First come named moves, each a turn or a mirror, each shown by rows before and after it. For each pair of rows after them, which moves, in which order, take the first row to the second? The first pair is done for you.
fera (before -> after):
-4	2	14	2	-4	3	-16	-15	-7	-1	-3	11	11	0	-13	-10	0	-4  ->  -2	3	14	2	-5	0	-16	-16	-7	0	-4	11	10	-1	-12	-9	0	-5
7	5	-10	9	7	-4	9	12	5	-4	-3	5	-7	-5	9	12	5	4  ->  0	-2	-6	7	11	-5	11	10	9	-3	0	5	-14	-1	7	4	0	12
9	8	9	-1	7	2	-3	-9	-5	6	-7	4	-1	-2	-16	1	7	-3  ->  3	2	13	-2	9	1	-4	-11	-4	8	-4	4	-8	1	-16	-4	4	2
-4	2	15	2	-7	7	-10	-3	-7	-3	1	-17	-11	4	-4	-12	-8	-1  ->  4	12	12	5	-13	7	-12	-1	-11	-4	-3	-16	-1	1	-3	-3	-3	-10
vuf (before -> after):
-21	-8	5	-10	8	-2	-11	-9	-1	10	5	11	0	-9	-8	-12	-8	10  ->  -24	-7	13	-11	4	-4	-9	-9	1	8	5	8	-9	0	-9	-13	-6	6
4	9	10	-4	-12	-3	5	-5	0	-7	-13	-3	7	13	-2	5	15	-27  ->  8	-1	-21	0	2	-2	11	9	3	2	0	2	17	-23	11	4	5	2
-1	0	9	19	-13	5	0	10	12	-4	-14	-37	-31	11	-2	8	2	2  ->  11	19	-2	18	-11	8	-19	-6	-10	3	-13	-17	22	-17	-15	14	10	-19
-2	2	-18	4	10	11	-1	7	1	1	-7	2	2	-18	6	7	2	16  ->  -9	2	8	2	0	7	0	1	4	-9	-13	-9	-21	13	1	7	6	2
Bubo (before -> after):
15	8	-9	19	0	3	7	9	8	-5	-3	5	-5	-10	13	-1	6	3  ->  15	12	-3	21	5	2	-4	3	4	-2	-6	15	0	-10	6	-3	10	-6
2	9	25	6	-24	11	-4	-14	-9	-6	-7	-17	1	11	-12	5	14	-16  ->  -4	-2	24	3	-24	9	5	-4	0	-12	-2	-23	-17	20	-4	4	9	-4
-7	-16	-10	14	18	-2	6	-8	3	-13	4	22	12	7	13	-2	17	0  ->  -8	-17	-11	13	16	-2	8	-5	3	-13	4	22	14	6	15	-2	16	0
9	-5	-6	8	5	-4	6	-4	4	-4	-6	22	22	12	2	17	31	-21  ->  0	-16	7	9	14	-8	8	-2	12	-6	-5	25	-8	25	2	6	27	-13
zufam (before -> after):
17	11	-13	1	-3	10	-7	2	-12	0	-5	0	21	-28	-4	4	-11	11  ->  18	2	-17	7	16	3	2	8	3	1	-8	10	0	-24	3	6	-9	18
2	-3	-2	1	-9	5	-8	-1	-13	4	4	-6	5	-11	2	-5	-3	-4  ->  2	-6	-5	5	6	3	-8	2	-7	8	4	3	-3	-15	6	-5	-3	3
1	4	-3	-1	-10	9	5	5	7	5	0	-17	-6	-10	0	-2	-15	11  ->  0	2	-3	1	-8	9	6	5	10	7	0	-15	-9	-10	2	-2	-16	13
Now pairs of rows:
Between the rows of a pair lie 2 to 3 moves.
7	22	15	-7	-7	-3	-1	-1	-11	-3	-12	3	21	18	-8	5	17	-5  ->  0	0	-13	-7	10	-2	9	18	-1	5	2	4	10	-8	9	-3	1	36 -> vuf fera
9	13	-2	1	-5	2	1	-3	-3	2	-6	0	13	-6	-1	9	1	-8  ->  -8	-6	-2	-5	8	1	-2	-7	0	5	5	7	2	-8	-2	-9	-8	12 -> fera vuf vuf
-14	-1	16	-9	-2	2	-10	-8	-6	0	2	5	3	13	-11	-10	0	-13  ->  -13	-12	1	-4	1	2	7	10	7	-3	4	-7	-21	8	8	-8	-9	10 -> vuf fera vuf
6	9	15	-3	-16	-1	-1	-5	-2	-5	-3	3	12	13	-11	7	11	-22  ->  6	5	17	0	-12	-2	5	2	6	-9	-4	-2	-6	22	-5	9	9	-16 -> Bubo fera
2	-6	-2	6	-6	-4	16	-7	11	-8	-14	-1	-9	4	7	-6	5	0  ->  0	-2	8	1	-12	-1	10	-13	4	-8	-12	-6	-6	5	1	-11	4	-5 -> zufam Bubo Bubo
-18	-6	2	-11	-19	8	-14	-30	-11	1	8	-12	4	7	-19	-27	-8	7  ->  -9	2	7	-5	-33	8	-3	-17	-3	-7	-2	-27	-13	22	-13	-15	-2	-4 -> fera vuf vuf
-8	-6	3	-10	-27	3	1	-2	1	-9	8	-20	2	18	5	-4	-4	2  ->  -14	-9	6	-8	-7	6	-17	-15	-6	4	13	-1	7	-2	-8	-17	-10	13 -> Bubo fera zufam
-4	7	11	-6	-24	10	-10	-8	-18	7	-8	-6	0	-23	-21	8	6	6  ->  -2	2	-2	-3	-22	11	-1	6	-11	7	-8	-9	-8	-30	-12	12	4	22 -> vuf fera
1	0	1	7	5	-5	6	4	9	0	-7	-8	-12	8	7	9	1	-4  ->  -11	-7	8	-2	6	-7	1	-7	5	-1	-1	-6	-7	14	1	0	1	-6 -> vuf fera zufam
-20	-9	-19	-23	-16	-1	-2	-2	-6	-4	21	-6	24	-1	10	-8	-7	7  ->  -19	-19	-21	-16	8	-6	6	6	11	-2	18	11	-1	2	20	-4	-3	19 -> zufam zufam
-5	-1	17	-14	7	11	-5	-13	-15	3	13	13	10	-15	-22	-7	-25	-3  ->  -2	-9	-9	-17	-9	10	20	10	-4	-6	18	-12	3	-14	2	5	-29	12 -> fera Bubo Bubo
7	21	6	-2	8	6	-5	11	-10	9	-9	-11	6	-8	-11	9	-7	-6  ->  5	15	10	2	17	5	-3	14	-4	10	-8	-10	-8	-9	-9	5	-13	4 -> vuf Bubo Bubo
11	8	-13	10	-4	8	0	1	-7	1	2	-7	10	-15	-2	6	-2	4  ->  14	0	-15	14	5	2	9	8	4	-3	-4	-3	-7	-6	5	11	2	8 -> zufam zufam
9	-3	8	-5	-4	-2	11	-1	3	-15	-8	3	8	11	-2	9	-1	-10  ->  0	-13	11	-4	12	0	3	-7	3	-7	-3	16	2	6	-9	-2	-6	-1 -> fera vuf Bubo
16	9	6	5	-13	8	-14	-9	-17	-6	-10	5	25	-17	-14	-1	-17	-7  ->  20	-1	7	12	-2	-5	14	7	11	-17	-20	10	-12	19	6	15	-5	-15 -> zufam zufam zufam
-13	-8	18	-9	-3	-3	-10	-15	-9	0	11	6	5	13	-14	-15	-1	-6  ->  -14	-16	-3	-8	7	-3	-6	-5	-5	6	19	10	4	-8	-3	-18	-9	14 -> vuf Bubo
-7	4	20	-1	9	-1	-8	-4	-3	5	-4	18	-6	8	-8	-4	2	-12  ->  -12	0	4	-14	-17	8	0	6	-11	0	10	-12	11	-2	0	-5	-10	1 -> Bubo zufam zufam
-11	-12	-25	-25	17	-15	16	-15	2	11	17	18	24	-6	-2	-6	-5	3  ->  4	8	-19	-14	17	-15	8	-20	-3	13	6	24	30	-6	-7	5	4	-14 -> Bubo fera
-2	-3	18	8	0	5	0	-15	-1	-10	-9	-17	-34	5	-6	2	3	-2  ->  6	5	-6	4	0	9	-10	-19	-18	-1	0	-11	8	-33	-10	2	0	2 -> zufam vuf
9	6	-21	-1	-8	-2	5	5	8	-7	2	2	1	2	11	6	-1	-5  ->  3	3	-13	-3	-12	0	8	6	10	-12	2	-6	-6	8	10	4	-3	-3 -> zufam vuf
-14	-6	11	6	-4	-3	2	-4	0	-7	-2	-4	-30	29	2	0	3	-14  ->  -8	3	-11	-5	-21	1	-1	-9	-16	-7	6	-5	20	13	3	8	7	-26 -> Bubo fera vuf
-3	2	-3	-3	-12	5	3	6	-4	0	5	-17	-2	-10	1	-10	-10	14  ->  -4	2	14	1	-2	3	-8	-4	-6	3	0	-6	-11	-4	-10	-15	-8	9 -> Bubo Bubo
-19	-19	1	8	-9	2	4	-5	9	3	-4	-15	-2	22	16	9	-11	-2  ->  -26	-21	2	2	-3	0	-6	-17	2	9	2	-2	14	15	6	2	-12	-6 -> vuf fera
12	8	-3	16	16	-1	-4	5	7	4	-5	13	-10	-9	5	7	0	5  ->  9	8	8	14	4	-1	2	6	11	-3	-8	2	-21	10	5	10	2	0 -> Bubo Bubo vuf
0	-21	-2	-1	-6	-8	11	20	6	-13	5	-21	-9	5	20	-6	2	26  ->  10	-10	-19	-1	0	-2	-2	12	-10	-4	9	-6	30	-22	15	-2	7	16 -> vuf vuf
13	12	-9	16	-2	5	-4	6	-6	0	0	2	6	-12	6	17	-6	-12  ->  -7	-5	5	6	-10	3	3	9	2	-7	5	-12	-21	7	7	3	-16	4 -> vuf zufam fera
16	12	6	11	-3	0	-1	-2	-2	1	-7	-2	-5	-7	-6	5	7	-8  ->  9	9	9	5	-8	4	-6	-5	-7	1	-3	-12	-3	-8	-10	-2	0	-3 -> Bubo zufam zufam
10	13	3	6	-9	11	-8	-1	-10	4	-5	-8	9	-7	-9	-1	-4	-7  ->  -3	-4	8	6	12	5	-9	-3	0	9	1	7	-12	-4	-7	-14	-7	7 -> fera vuf zufam
4	5	-1	-9	-29	0	-5	-2	-17	1	3	-17	10	-11	-8	16	-2	4  ->  -10	-6	11	-15	-25	-3	-13	-12	-17	2	9	-10	5	-2	-16	2	-7	6 -> fera vuf
-2	-14	9	7	15	-7	7	3	17	3	-2	10	-22	11	6	-1	3	7  ->  9	4	6	-1	-12	-3	5	-1	3	-5	-7	-2	14	14	4	16	13	-21 -> Bubo vuf Bubo
12	8	7	16	17	5	-12	-8	-1	10	-15	16	-7	-6	-6	1	7	-9  ->  10	-4	-8	9	1	4	13	15	13	-2	-6	-10	-21	2	16	7	0	8 -> vuf vuf Bubo
-7	-5	11	2	-14	-3	4	10	5	-8	0	-17	-24	9	6	-1	-3	11  ->  13	13	-4	11	-21	-1	0	9	-7	-5	-6	-12	9	-12	5	16	6	-5 -> fera vuf
6	0	-18	-1	10	0	-5	-15	0	5	5	23	25	-28	-5	4	-2	12  ->  24	13	-15	10	-10	-1	18	8	14	-9	-12	-3	-5	-6	10	28	4	1 -> vuf fera vuf
24	14	-17	13	3	18	-7	5	-16	-3	-10	3	12	-20	-9	17	-10	7  ->  7	-11	-10	11	25	10	-1	8	2	-2	-2	12	-21	-8	-4	0	-18	29 -> zufam fera
3	-8	-37	-9	5	1	14	16	2	1	8	-6	14	-21	21	10	-6	16  ->  -30	-26	2	-24	15	-5	-4	-10	0	1	18	3	0	8	-1	-20	-9	11 -> vuf vuf fera
-1	0	-2	-13	-24	-5	3	1	1	-13	21	-2	24	2	-8	2	-11	2  ->  -6	-3	14	-13	-23	-7	3	-1	7	-15	19	-6	3	16	-10	-5	-13	5 -> vuf zufam vuf
20	17	-9	11	-1	3	4	19	-4	15	-6	-7	-10	-27	5	8	-2	16  ->  1	8	11	11	15	0	-9	7	-4	20	-5	5	-25	-21	-7	-11	-8	21 -> Bubo fera
18	-5	-24	5	22	-6	14	0	5	6	-1	24	6	-13	15	19	10	4  ->  17	7	-20	-7	-15	1	15	-2	-7	-5	-3	-7	29	-1	13	23	14	-15 -> vuf Bubo zufam
5	7	-31	-11	-13	6	1	2	-7	-6	-2	-3	41	-1	12	7	9	13  ->  -10	-9	1	-8	-10	1	10	7	15	-15	-9	-12	-20	38	14	-3	5	24 -> zufam vuf
-3	3	3	-6	-11	20	-8	2	-3	-7	3	-13	-13	3	0	-13	-4	-2  ->  -5	2	8	-5	-3	20	-12	-4	-2	-2	2	-3	-13	-1	-5	-16	-4	-2 -> vuf Bubo
11	14	3	-1	-24	5	-2	-1	-10	-12	-7	-16	11	1	-3	11	5	-19  ->  -7	2	3	-12	-6	4	-19	-17	-17	-1	9	1	26	-9	-13	-11	-1	-9 -> fera vuf
-10	-15	-7	9	22	-11	-14	2	3	21	10	16	-4	-27	-7	-21	-7	32  ->  -16	-4	38	2	-6	-13	-12	-11	4	2	-4	-4	-22	28	-18	-19	3	-3 -> vuf zufam
2	-4	1	5	-14	-2	5	1	-1	-8	3	1	4	18	6	0	10	-11  ->  -9	-16	-6	0	-4	-3	0	-3	-3	0	15	9	11	6	3	-10	1	2 -> fera vuf fera
-5	4	6	-8	-4	-3	-4	-9	-1	-2	1	2	13	19	-7	1	8	-10  ->  -11	-11	-2	-2	13	-3	-2	0	6	7	7	8	-6	2	1	-8	-3	16 -> vuf Bubo Bubo
1	17	19	4	6	-10	-7	-8	-2	3	-5	-3	-9	-2	-15	6	9	-23  ->  -11	-4	12	2	16	-11	-1	2	10	6	6	-7	-30	-6	-3	-6	-6	7 -> fera vuf vuf
6	6	-10	7	11	7	-12	0	-8	12	-1	2	11	-34	-3	-1	-8	17  ->  -8	-4	25	2	3	5	-8	-3	3	-2	-6	-13	-30	11	-7	-10	-8	10 -> fera vuf
-10	11	31	0	-13	-5	-13	-17	-11	7	-5	0	15	-5	-22	-10	5	-19  ->  -11	-3	0	5	8	-3	-9	-1	-2	20	6	9	11	-41	-10	-17	-8	20 -> vuf Bubo
-11	-27	-21	-11	10	-14	-4	8	4	-17	34	19	30	-9	5	-7	2	13  ->  11	3	-6	-1	-19	-13	3	11	2	-33	8	2	28	17	2	23	20	-27 -> vuf fera
-1	12	12	-5	-12	-8	0	-6	-11	-4	3	-9	6	2	-4	4	-3	2  ->  1	11	1	2	6	-9	-2	-4	-9	5	3	6	5	-15	-2	4	-5	10 -> vuf zufam Bubo
-9	0	35	5	11	6	-26	-21	-11	9	-3	8	-13	-2	-25	-24	-13	5  ->  26	27	18	21	6	3	-15	-7	-10	6	-24	13	2	-9	-15	14	8	-22 -> zufam fera
10	7	5	16	8	3	-19	-11	1	8	-11	14	-9	-7	-12	1	4	-10  ->  11	-2	-11	20	8	4	-5	5	9	8	-6	6	-17	-16	3	4	-2	12 -> vuf fera Bubo
8	2	-4	2	13	3	-12	-6	-10	7	2	14	13	-20	-13	-4	-6	5  ->  4	-6	-10	4	18	3	-5	1	-1	6	6	12	2	-20	-8	-3	-11	18 -> vuf vuf vuf
1	1	1	8	4	8	-10	9	-1	14	5	-4	-17	-17	-2	-4	-15	20  ->  11	10	7	15	6	5	-5	11	7	9	-8	1	-28	-4	-1	8	-4	6 -> fera Bubo zufam
7	18	12	1	-11	8	-17	-15	-14	4	-5	-8	18	-4	-16	0	-2	-15  ->  5	-7	-12	8	6	1	11	14	12	2	5	-13	-19	-9	14	2	-10	26 -> vuf zufam
-2	-9	2	1	-1	-13	11	13	16	-13	5	-10	-29	10	11	-13	-7	11  ->  1	-8	-9	5	16	-10	0	9	10	-1	12	6	-15	-19	7	-20	-13	22 -> vuf zufam vuf
-2	3	-5	1	0	4	-10	-4	-6	5	6	-4	14	-14	1	0	-11	10  ->  -1	-2	-13	2	2	0	5	6	4	1	6	-3	3	-7	12	9	-7	13 -> Bubo zufam Bubo
4	-1	-4	8	5	3	12	17	4	-2	0	2	-17	3	4	11	3	2  ->  -12	-7	14	-1	7	4	-6	-1	-3	1	6	4	-12	9	-12	-9	-3	1 -> vuf zufam fera
-2	-5	-4	3	14	4	1	-5	0	12	4	17	-5	-12	-5	-10	-7	15  ->  16	13	-4	13	-2	5	12	7	4	1	-12	2	-13	-2	3	12	2	-2 -> fera vuf fera
18	15	-13	9	-1	-5	15	14	-1	-8	8	-10	1	4	-6	15	-2	3  ->  18	21	-12	9	-1	-3	7	9	-9	-3	9	-5	11	-5	-12	11	-1	2 -> vuf vuf zufam
6	17	3	5	3	0	-1	0	3	-2	-15	-3	-9	10	7	8	4	-14  ->  -4	4	-12	1	10	4	-1	5	3	7	-1	-5	-8	-11	12	-5	-10	14 -> zufam vuf fera
6	-8	2	3	4	9	-12	9	4	7	5	-16	-18	-8	-13	-11	-20	30  ->  26	18	3	11	-16	11	-11	12	-3	1	-9	-23	-3	-5	-12	12	-6	2 -> fera vuf Bubo
-3	1	-25	-6	-2	-3	2	2	0	0	7	2	25	-6	8	4	6	-9  ->  -11	-4	-16	-5	14	-2	-8	-6	1	6	8	15	16	-8	1	-9	3	-2 -> zufam fera Bubo
-7	-7	-2	-4	12	-3	-5	1	6	6	-2	7	3	-18	3	-2	-10	13  ->  -4	1	5	-13	-15	-3	2	0	1	-9	-8	-9	15	5	4	9	-2	-11 -> vuf Bubo vuf
